A = [[-12.354, -2.641, -25.069, -9.725, 0.825, -15.657, 1.019, 8.944, 2.987, 10.963], [-9.567, 3.152, -18.383, -0.406, -18.779, -1.453, -24.099, 9.996, 4.214, -3.044], [-2.057, -19.988, -2.075, 0.355, -7.842, -18.206, -8.631, -21.295, 12.601, 6.819], [-6.956, -19.647, -16.140, -15.294, -9.673, -17.518, 15.137, -3.750, -0.337, 5.355], [-19.519, 9.413, -5.616, -14.493, 11.317, -12.559, 5.551, -0.628, 3.429, 6.973], [-18.834, -2.763, -11.991, -17.404, 3.807, -14.014, 14.032, 4.745, -2.650, 6.537]]
The entry just left of the smallest entry -> -2.641
The largest entry -> 15.137
Read off the entry just right of -2.763.
-11.991
The entry just left of -15.294 is -16.140
The entry just right of 9.413: -5.616
Read off the entry just right of the largest entry.
-3.750
Read off the entry just right of -18.779.
-1.453
Read off the entry just left of 1.019.
-15.657
Read off the entry just right of -18.383.
-0.406
The smallest entry: -25.069

Read these off the grid that follows.
1) What is the entry just right of 1.19?
2) What is the entry just left of the largest entry?
3) What is the entry just right of 0.69?
[[ 2.81 -0.73  5.26 -1.29 -2.06  1.52 -1.63  1.28 -3.41  0.24  5.61 -3.38
  -3.08]
 [ 4.52 -3.24 -2.22  1.53 -1.35 -3.93 -3.20 -1.43  4.50 -0.55  1.24  3.15
   2.54]
 [-0.48  1.19 -2.16 -2.23  0.57 -0.82  0.69  1.64 -2.11 -2.71  1.33 -2.62
  -2.48]
 [-1.49 -3.22 -1.81  2.57 -1.73  4.38 -3.38  1.49  0.02 -2.75  0.98 -2.76
  -3.14]
 [-1.68  0.64 -3.57  0.36  4.79 -0.51  1.00 -2.61  5.25 -4.10 -4.26 -0.33
   0.66]
 [ 0.16 -0.64  4.19  4.22  1.96 -0.02 -0.41 -1.54 -2.47  3.79 -0.36 -1.76
  -1.96]]
1) -2.16
2) 0.24
3) 1.64

 86  471  566  322  246  443  632  778  604  656  586  318
513  436  546  621  903  341  223  601  419  394  131  220
298  442  335  427  384  494  463  413  310  630  311  679
250  434  648  720  468  463  215  379  429  789  440  640
350  661   36  521  506  607  223  438  559  269  674  242
163  561  709  526  368  335  636  251  317  238  272  447
241  394  590  480  495  464  347  180  876  197  293  760
596  366  670  558   46  393  274  319  485  279  709  762
Rows and columns are numbered from 0.
The entry directly above 429 -> 310
The entry in row 0 and column 2 -> 566
The entry directly below 561 is 394
The entry at row 1, column 2: 546
The entry just left of 506 is 521
What is the entry just right of 322?
A: 246
What is the bottom-left entry?
A: 596
What is the entry directly below 674?
A: 272
What is the top-left entry?
A: 86
The entry at row 0, column 1 -> 471
The entry in row 1 and column 0: 513
The entry just left of the largest entry is 621
The maximum: 903
What is the entry directly below 251?
A: 180
The entry in row 2 and column 0 -> 298
The entry directly above the smallest entry -> 648
The entry in row 2 and column 2 -> 335
The entry directly below the largest entry -> 384
What is the entry just left of 438?
A: 223
What is the entry in the top-right corner?
A: 318
The entry directly below 197 -> 279
What is the bottom-right entry?
A: 762
The entry just right of 636: 251
The entry directly above 674 is 440
What is the entry just left of 197?
A: 876
The entry directly above 310: 419
The entry directly above 317: 559

B =
[[5781 5604 5248 6411 5151 5380 5594 3789 5572 5465 4100 5213 4808]
 [5784 6744 5213 5479 5484 7682 7108 4854 5282 5831 3740 5437 2669]
 [5134 4682 5688 3540 5433 4379 4364 6820 5825 5369 7928 5876 6136]
 [5513 5693 3422 3022 6208 4836 6121 8352 5540 5407 5672 6199 5335]
 [5378 4761 3947 5199 5430 4250 5938 5855 5371 4940 4799 6368 6847]
 [6428 6656 3618 5067 6559 4147 4299 4614 6181 6476 4672 2959 5148]
 [6182 5816 3575 6213 5868 4110 5254 3755 5865 5833 3560 4412 5981]
 [6085 7475 4972 4691 6308 6733 5707 4966 5906 6427 4721 3598 2687]
 [6201 5830 4213 6420 5740 4273 4889 3460 5894 5944 3741 4152 5626]
 [4458 3972 8068 6471 4055 6639 6241 5344 4525 4487 5135 8254 5270]
 [5612 5409 5766 6515 4929 5737 5770 3920 5403 5323 4157 5651 4678]
 [4737 5408 5521 4144 5286 6018 6456 6458 5296 4911 6026 7426 4610]]
Counting starts at 0.
Which number is the entry at row 0, column 0? 5781
Which number is the bottom-left entry? 4737
Which number is the entry directly above 5407? 5369
The entry at row 0, column 1: 5604
Which number is the entry in row 2 and column 0? 5134
Which number is the entry just left of 7108? 7682
The entry just left of 3741 -> 5944
The top-right entry is 4808
Which number is the bottom entry of the column that holds the smallest entry? 4610
Which number is the entry just right of 4737? 5408
The entry just right of 5865 is 5833
The entry just left of the smallest entry -> 5437
Which number is the top entry of the column that holds the largest entry? 3789
Which number is the entry directly below 4487? 5323
The entry at row 2, column 1 is 4682
Which number is the entry at row 0, column 2? 5248
Which number is the entry directly above 4250? 4836
Which number is the entry directly below the largest entry? 5855
The entry just right of 5437 is 2669
Which number is the entry in row 1 and column 1? 6744
Which number is the entry directly above 5830? 7475
The entry just left of 5407: 5540
Which number is the entry directly above 5612? 4458
Which number is the entry just left of 8254? 5135
The entry directly below the smallest entry: 6136
Which number is the entry just left of 5906? 4966
Which number is the entry in row 1 and column 0? 5784
Which number is the entry directly below 4055? 4929
The entry at row 2, column 2: 5688
The entry directly below 5344: 3920

Read these off the row that follows.
1) Give the entry just left of the smallest entry.
2) Give the third entry from the left.
3) Give the second entry from the right.
4) Give the first entry from the left.
5) Give the 3rd entry from the right.
6) Give the 2nd largest entry.
[  9.976 -13.769  15.632 -11.138 -14.976   4.817 -17.481   1.921   2.218
  -0.674  19.017 -20.352 -17.569 -10.089  15.935]
1) 19.017
2) 15.632
3) -10.089
4) 9.976
5) -17.569
6) 15.935
